[[-3.56 -3.02 -0.82 -2.08 -3.04 -0.50 -4.13 +0.77 -3.73 -1.20]
 [-1.41 -2.24 -0.72 -2.10 -4.34 -2.58 -2.35 -2.64 -1.53 -0.43]
 [+5.48 +4.48 +7.11 +1.57 -3.96 +0.09 -6.68 +2.34 +4.04 +7.41]
 [+4.01 -0.53 -0.47 +0.26 +1.51 +1.45 -2.92 +1.05 +0.14 +1.10]
 [+2.10 -3.40 -3.88 -2.81 +2.73 +1.07 -1.75 -0.11 -1.39 -1.83]
 [+3.82 +0.40 -1.20 -2.36 +4.58 +0.99 -4.91 +2.29 +0.41 +0.07]
 [+0.60 -3.20 -1.90 -1.02 +1.81 -3.12 -2.59 -3.28 -3.33 -1.08]
 [-5.35 -5.07 -6.81 -2.56 +0.50 -1.18 +3.80 -2.49 -4.68 -6.90]
 [+5.41 +6.36 +4.14 +5.77 +0.13 +2.52 -1.21 +4.29 +3.84 +3.82]
 [-5.24 -5.34 -5.55 -4.61 -1.49 -2.04 +0.54 -2.90 -4.38 -5.40]] -> +5.48

[[-0.94 -1.42 +2.61 -0.62 +1.65 +0.10 +4.60 +1.29]
 [+1.32 -0.78 +2.59 +0.86 -4.39 -1.54 +1.48 -2.55]
 [+2.35 -3.91 +2.60 +0.07 -0.16 +2.43 -2.63 -2.03]
 [+0.91 -5.16 +5.57 +0.19 -3.30 +0.83 +2.70 +2.08]
 [-2.68 +1.71 -3.83 -3.27 -0.32 +0.51 -0.19 -1.99]
 [-1.02 +1.39 -1.85 +0.82 +7.44 +2.78 -0.66 +4.03]
 [-1.82 +1.57 -3.55 -1.64 -0.07 +0.09 -1.89 -0.48]
 [+3.23 +6.04 -0.98 +2.80 +5.74 +0.86 +1.22 +0.83]
 [-0.94 -5.39 +4.17 +0.97 -1.45 +1.57 +0.19 +0.81]] -> +2.35

[[-1.69 -3.18 -3.44 -3.71 +1.53 -2.67 -3.27 +1.14 -0.32 -3.55 -2.28 -0.57
  -2.95 +0.30 -1.08]
 [-1.94 -1.87 -0.50 -2.03 +2.73 -2.92 -4.03 +1.15 +3.54 -4.63 -0.11 -1.60
  -0.60 +0.68 -1.46]
 [-1.16 -2.18 -3.42 -4.19 +0.15 -1.55 +0.29 +1.51 -3.59 -0.31 -4.17 +1.84
  -4.02 +1.61 -0.50]
 [+1.72 -1.85 +2.82 -3.23 +2.25 +0.96 +2.52 +2.58 +1.23 +0.65 -1.52 -0.33
  -1.99 +1.58 +1.79]
 [-2.49 -0.09 -1.26 -0.32 +0.17 -2.32 +2.65 +1.30 -1.94 +1.26 -1.58 +3.45
  +0.34 +3.89 -1.67]
 [-1.25 -2.26 -3.21 -3.20 -1.29 -3.03 -0.24 +1.28 -2.24 -2.45 -2.55 +1.40
  -3.37 +1.62 -0.08]
 [-3.04 -2.78 -2.25 -2.62 -0.86 -3.84 -2.05 -0.17 +0.85 -3.11 -1.32 -0.06
  -1.82 +2.20 -2.21]
 [-3.52 -3.14 -5.38 -2.06 -0.99 -3.41 -6.90 -1.57 -0.98 -5.21 -0.78 -0.87
  -1.94 -2.28 -3.03]
 [-0.50 -0.26 +1.98 -2.20 +2.09 -0.79 +2.59 +1.97 +0.27 +0.93 -1.97 -0.18
  -1.26 +2.38 -0.24]
 [+2.60 -0.99 -0.14 -2.55 -3.12 +2.14 +2.38 -0.50 -2.64 +1.79 -2.15 +0.51
  -3.65 -0.66 +2.51]
 [+0.51 +1.83 -1.73 +0.16 -0.12 +2.33 -1.88 -2.55 -3.22 +2.01 -1.56 -2.72
  -1.55 -4.04 -0.62]] -> -1.16

[[-4.11 +3.91 +1.14 -3.98 +3.32 -0.83 +0.75 -1.37 -1.78 -0.50 +4.42 +1.30
  -2.15 -1.98 -1.67 -0.76]
 [-1.07 +3.24 +4.66 -5.91 +5.54 -3.09 +7.85 +4.34 +5.40 -3.92 -0.53 -0.98
  -0.99 -3.31 +1.30 -3.74]
 [-1.45 +2.90 +3.28 +3.00 +4.35 -1.13 +6.15 -1.11 +0.51 +3.41 -1.63 +4.87
  +3.21 -1.18 +0.15 -1.05]
 [-0.99 +4.08 +1.27 -3.77 +3.91 -1.62 +2.68 +2.65 -0.02 -0.57 +6.72 +1.81
  +1.46 -2.07 -4.69 -6.09]
 [-1.82 +2.27 +3.12 +0.35 +4.30 -3.30 +3.06 +1.14 +2.74 +0.28 +1.49 +3.06
  +0.43 -1.52 -3.17 -1.70]
 [-2.26 +3.20 +2.34 -1.87 +4.07 -1.00 +1.81 +0.28 -0.26 +0.10 +6.30 +1.52
  -1.18 -2.11 -2.76 -2.07]
 [+2.58 +1.07 +2.69 +3.97 -0.96 +2.28 +5.43 +2.13 -0.21 +2.67 -0.70 +3.03
  +4.98 -4.97 -2.99 -2.21]] -> -1.45

[[+5.62 +5.49 -4.62 -1.42 -5.33 +5.08 -6.72]
 [+1.82 +4.09 -5.42 -2.70 -4.28 +7.11 -1.28]
 [-1.62 +0.09 +4.96 -4.13 -7.92 +2.54 -6.51]
 [-2.33 -3.83 +4.04 +8.02 +5.30 -2.35 +1.80]
 [-4.73 +4.93 -7.68 +7.09 -6.69 +7.50 +3.85]
 [-2.44 +1.52 +7.80 -2.48 -1.90 -3.11 -6.35]
 [+3.79 +5.78 -1.56 +1.30 -5.48 +5.93 -2.48]
 [-8.20 +0.82 -2.34 +2.29 +5.38 -0.15 +2.24]
 [-5.50 -0.24 +3.94 +4.74 -5.19 +4.66 -6.24]
 [-4.80 -7.04 +0.56 -5.58 +7.17 -3.79 -0.85]] -> -1.62
